Each named turn below is shown by a few rows before and after it. Which turns, in which order, take the first row of each later pair to the second? The first pair is answered.
zegat (before -> after):
[-10   5   5  -5  -1   4 -11  18 -20] -> [-10   2   4  -4  -4   2  -8  19 -21]
[-10   1   7 -15 -10  19   0  -9  29] -> [ -1  -7   1 -22 -19  15  14  -2  23]
[ 7 -1 -6  7 -9 -4  5  4 -4] -> [ 8  2 -6 10  0 -8  5  3 -4]
nado (before -> after):
[  5  -7   0  14  -2 -12   2 -25 -11] -> [ -3  -9   5   4  10 -10   3 -18 -24]
[ 23  -7  -1   7  16 -13  14 -16  12] -> [ 20  -7  -3   8  13 -19  14 -19   0]
[ 27  -1 -19  14  -2 -31   9   5 -10] -> [ 14  -3 -14   2  10 -29   9  14 -28]
sol (before -> after):
[ 19   6  -6   3 -12   3   2  28  -2] -> [ 17  -6  -1 -12 -17  10  11  20   2]
[  0  -4   5 -10   4   7  13 -11  11] -> [-13   2   0  -5   2  -3   3 -13 -14]
[ -2  -7  -6   9  -8 -19  -2 -20 -11] -> [ 11   2 -10  20   0 -17  -2 -12   5]
Now pairs of rows:
Each pair is 2 to 3 turns apart.
[ -9  22   7  22  35   7 -18  11  -1] -> [-33  -9  18 -18  -4  21  -7 -10 -14]	sol then zegat then sol
[ -1   5   5   1  23  -6   8  -8 -19] -> [ -3  -1   8  -5  21  -5  12 -12 -19]	sol then sol then sol
[ 13  -8   2 -21  -5   8  20  24  12] -> [ 10   6  -6   2  18 -12   5  31 -15]	sol then zegat then sol
[  7  -5  19 -17  22  18  11  11  21] -> [12  8 11 -1 31 14  2 19 20]	sol then sol then sol
[  0 -15   6   7  10 -20   2 -22 -26] -> [ -3   6  10  23   6   4 -25 -15  16]	zegat then sol then zegat
[-22  -4  -5  -2 -32   5  -8 -22 -13] -> [-32  -7   9 -20 -13  20  -5 -10  -7]	nado then nado
[ 10  -7  -7   5 -15  -8  10  -3   0] -> [  7   6  -7  15   7 -14   2   1  -6]	nado then sol then zegat
[-11  -9   6  14   8 -15   2 -42  -8] -> [ -5 -14   7   8   5  -9   5 -43   0]	sol then sol then sol
[-27  18   9 -11  18  24  -2  13 -19] -> [ 2 23  0  8 -2 28 -3 -1 33]	nado then nado
[ 22  -7  -4 -12 -19   6   5  -8   5] -> [  0  -4  -4 -16 -13   3  -5  -1 -28]	sol then nado
[ -5  -5   3  14  15 -26   0 -46 -25] -> [ -9  -2  28  -8  40   9   0 -29  18]	nado then nado then nado
[-11   4   5  11   8  -1 -18 -12   1] -> [ -2   2  -2  15   1  -9 -12 -18  -1]	sol then nado then nado
[-22  19   7   6  21   8 -27  22 -19] -> [-11 -16  22 -35  -4  25   8   7   6]	sol then sol then zegat
[ -4 -20   7  -9 -15  -5  11 -27  -4] -> [-14   9  -4  18  -1 -12 -21  -9 -20]	nado then sol then zegat
[ -9  -6   7   8 -24  -1 -13 -18   2] -> [ 15   3  -2  17 -19  -4  -4  -6  18]	zegat then sol then sol
[ 10  17   2  21  10   4 -16  -1  12] -> [  2  13  -3  24   6  -9 -16  -2 -13]	nado then nado
[ -4  -9  11 -14   1   2  13  -9  -6] -> [  5  -8   6  -3  -9  -1  11 -17   9]	nado then nado then nado
[  1   0   1 -20  -1  15  12  31   4] -> [-15  -1  -1 -20  -6  11   1  28 -12]	sol then nado then sol
[-25  -1  10   5 -14   5 -14 -30  -4] -> [  3   5  -3  25 -17  -3  -9 -30  15]	sol then sol then nado
[-15  -2   6 -14 -19  19 -16   3  17] -> [ -2  -2 -16  -2 -36  -7  -9   5 -11]	nado then zegat then sol
[  2  -8  -7 -12   5  -4  18   7 -18] -> [  7   4  -2   1  26  -4  11   7 -10]	zegat then sol
[ -8  -7   5 -16  26   7   8  -8   9] -> [-10 -14  -7  -5  -5  -6   3 -29  -3]	nado then nado then sol
[ -2   8   0  16   0   1 -14 -11  15] -> [ -1  -7   3  -2 -18   4  -1 -15  18]	sol then zegat
[ -9  13  -7  14 -12   4 -12  -8 -18] -> [-19  12   8  -1   5  19 -11   1 -13]	nado then nado
[  0  -4 -12  -1 -10 -12  -5   4 -25] -> [  9   6 -13   4  10 -10  -2  17 -15]	sol then nado then nado
[  2 -12  18 -14  -6   0  22  -8  14] -> [-18  -1  24 -14  11  12   4   4   8]	sol then nado then nado
[ -5   3   4  13   3  -5 -17  16 -14] -> [-13  -5   8   4  -5  -4 -13   8 -22]	sol then sol then sol
[ -6  -7  13 -28   5  21   6  27  -3] -> [-11  17  -5  10   1   3 -23  31 -17]	nado then sol then sol
[-21  12   2  -9  24   4 -10  26 -11] -> [ 8 13  0  2 14 11 -3 15 38]	sol then nado
[-21   3   5   1  -3   8  -5 -13   8] -> [-15  10  -4  10 -12   3  -9   2   9]	sol then zegat then sol
[-11 -22   4 -20  -8  -7  18  -9 -19] -> [-28  -5   1  -6  -1  -9  -6   2 -34]	nado then nado then sol
[-16  12  15  14  27  -6 -11  -1  -9] -> [-25   2  18   7  20  -4  -9  -7 -19]	sol then sol then sol
[-10 -12   9 -28   1   1  -3  -4  -8] -> [  1   5   9 -16  19   5 -11  11  13]	sol then nado then sol
[ 14  -9  -6 -11  -2   0  17   3  22] -> [ 14 -11 -15  -4 -11 -15  14  -5  -3]	nado then nado
[-15   7  10  15  26  -5 -16 -15 -25] -> [ 18  11   5  26  24  -3  -6 -16  16]	sol then nado
[ -3  -3  -8   3 -29 -11   1 -10 -16] -> [  2   0  -4   9  -3 -21   7 -17 -23]	zegat then zegat
[-11  15   2  19   0  -4 -20 -16   8] -> [ -1   5  -2  16 -11  -6 -10 -25  14]	sol then nado
[ -5   1  -4  -6 -18  -6  -2   4  -9] -> [ -3  -4  -4 -11 -19  -2   4   0  -1]	sol then sol then sol
[  9 -11  -4  10  -3 -22   8 -26 -18] -> [  7  -3  -4  12  15 -25   6 -11 -25]	sol then nado
[-12  -7   4 -12 -17   3  -9 -27   4] -> [  9  12 -13  18  -6 -14 -17 -15   7]	sol then sol then nado
[ 21  -6  -1  -1 -22   6   8   2   3] -> [ 19   7  -7  14  -6  -9  -1   7 -13]	sol then sol then zegat
[ -7  14   1   5  11  -2   1  14 -19] -> [-12   2  13 -14   8  11  10   8 -10]	nado then sol then sol
[ -1 -21   1 -26 -19   1 -10 -12 -12] -> [  5   6 -11   9  13 -18 -27   3 -21]	zegat then sol then zegat
[ 16  -3 -15  14  -5 -10  11  -6   5] -> [ -1  -8  -7  -5   8 -10  13   5 -21]	nado then nado
[-10  16   2  24  11  -7 -26 -14  -9] -> [-19   6   5  11   2  -6 -21 -21 -21]	sol then sol then sol
[ -4  14  -2  10  -1  13 -15   9  17] -> [-12  12  -4  13  -2  10 -21   9   7]	sol then sol then sol
[ 15  -5  13  22 -13   0   3  -1  34] -> [  2 -18   5  16 -23 -22   9 -12 -20]	nado then sol then nado
[  1 -25  10  -9 -12   4  -3 -15 -19] -> [29 -6 -6 24 -1 -7 -6 -4  4]	sol then sol then nado
[ 11 -11  14 -15   1   5  12   2  13] -> [ -2  -6  18 -15   2  15  -2   5  14]	sol then nado then nado
[  0  20   1  20  14 -17  -5  12 -17] -> [-12  12   3   8   5 -18  -1   4 -32]	sol then sol then sol
[ -5 -10  20 -18  18   6  10  -6   1] -> [ 0  5 15 -1 20 11 -4 -2 24]	sol then nado then nado
[ -5  -1  -1   4 -23   3 -11 -34  -2] -> [ 12   8  -3  15 -12   5 -12 -25  21]	sol then sol
[ 16   5 -20   6  -6 -15   8  12 -17] -> [ 14 -10  -3 -22   0   2  25  13  -5]	nado then sol then sol
[  3  -3  -9   7 -13   7  -8   1  20] -> [ 17  -9 -13   3  -6  -4   8   5  10]	zegat then zegat
[ -5   6  -1   6  -4 -10   8 -14 -18] -> [ 7  5 10 -4 12  2 18 -1 11]	nado then sol then sol
[ 19  11  -9  11 -32  -5   3  14  21] -> [ 21   4 -13   8 -32 -12  14  13  13]	nado then sol
[ 19   3 -10   4  -7  -1   1   9  12] -> [ 10   0 -14   0  -6  -9   2  13 -16]	nado then nado
[-19   4   5  -1   8   7 -16   7  -6] -> [ -5   8  -5  15  -6   2 -17  -5  13]	nado then nado then nado
[-13   1  -5  13 -19  -8 -17 -23 -10] -> [  5  -5   5   2 -17   5  -2 -24  26]	sol then sol
[  3 -10 -13   1 -42 -11   4 -17  -9] -> [ 15  -6  -5   8   2 -29  15 -28 -20]	zegat then zegat
[ -2  15   1 -17  -6  30   5  32  16] -> [  8  12 -27  11 -36  -5   4  13 -12]	nado then nado then nado
[  0  -4   9 -14  14   4  10   1   9] -> [ -7   9  -6   7   7 -12 -10   0 -11]	nado then sol then sol
[ 11  -9  -6   8 -15 -13   8 -14  -8] -> [ -7 -13   7 -13   6  -3   8  -1 -22]	nado then nado
[19 -4  7 -2 38 -8 15 15 -9] -> [ -6  -7  22 -10  39   1   3  -3 -12]	sol then zegat then sol
[-18 -13  19   2  11   8  13 -20 -10] -> [  8   4   4  30  17  -1   6 -10  11]	sol then sol then nado
[27 -5  4 -7 10  0 18 -1  8] -> [ 12 -11  -1 -10  -5 -10  17 -12 -18]	nado then sol
[  2   4   7 -12  16  13  25  17   2] -> [10  5  6 -4  2 18 19  6 25]	sol then nado then nado
[13  7 -6  3 -8 -3  3 10  8] -> [11  1  3 -3 13 -8 12 -3 -3]	sol then zegat then zegat
[ -2  -8  -3   4   0 -12   7 -18 -12] -> [ 10  -7  -5   8   3 -14   9 -16  -3]	sol then sol then nado
[  1  -2   4   8 -11   7  -2 -18  21] -> [ 12  -8  -1   3 -15   2  12 -12  13]	zegat then zegat
[-17  12   0   7   1  24 -23  11  12] -> [-10   0   2  -1 -14  29 -11  -3  26]	nado then sol
[ -4  10  -1  -2 -19  -9  -1   2 -12] -> [ -4   1   3  -8 -20  -5   5   0  -8]	sol then sol then sol
[ 8 -6  5 -5 15 -5 17 25 -4] -> [-12   2  17  -4  27   2   3  10   1]	sol then zegat then zegat
[-26   4   6  -9  -3  29 -15  28  15] -> [-14 -11 -12 -13 -41  12   0  21  -1]	nado then zegat then sol
[25 -5  0  4 27  3  7  1 22] -> [  0 -26  12 -15   2  14   5 -25  18]	zegat then sol then nado
[  3   7   4  -2 -14  19  -5  16  28] -> [ -9   4  -8   8 -35  -1 -13   2  -9]	nado then sol then sol
[-14   5   6  10  -4   9 -24  -6 -15] -> [  5   9  -1  11 -13  17 -15   4  17]	sol then zegat
[ 15  -3  -9 -12  13  -1  17  10   2] -> [ 12  -7  -2 -17   8   7  16   5  10]	sol then nado then nado
[-15  15   6  13  -9  20 -35  -1  16] -> [ 11  -3  -5   1 -39  16  -7  -2  27]	nado then sol then zegat
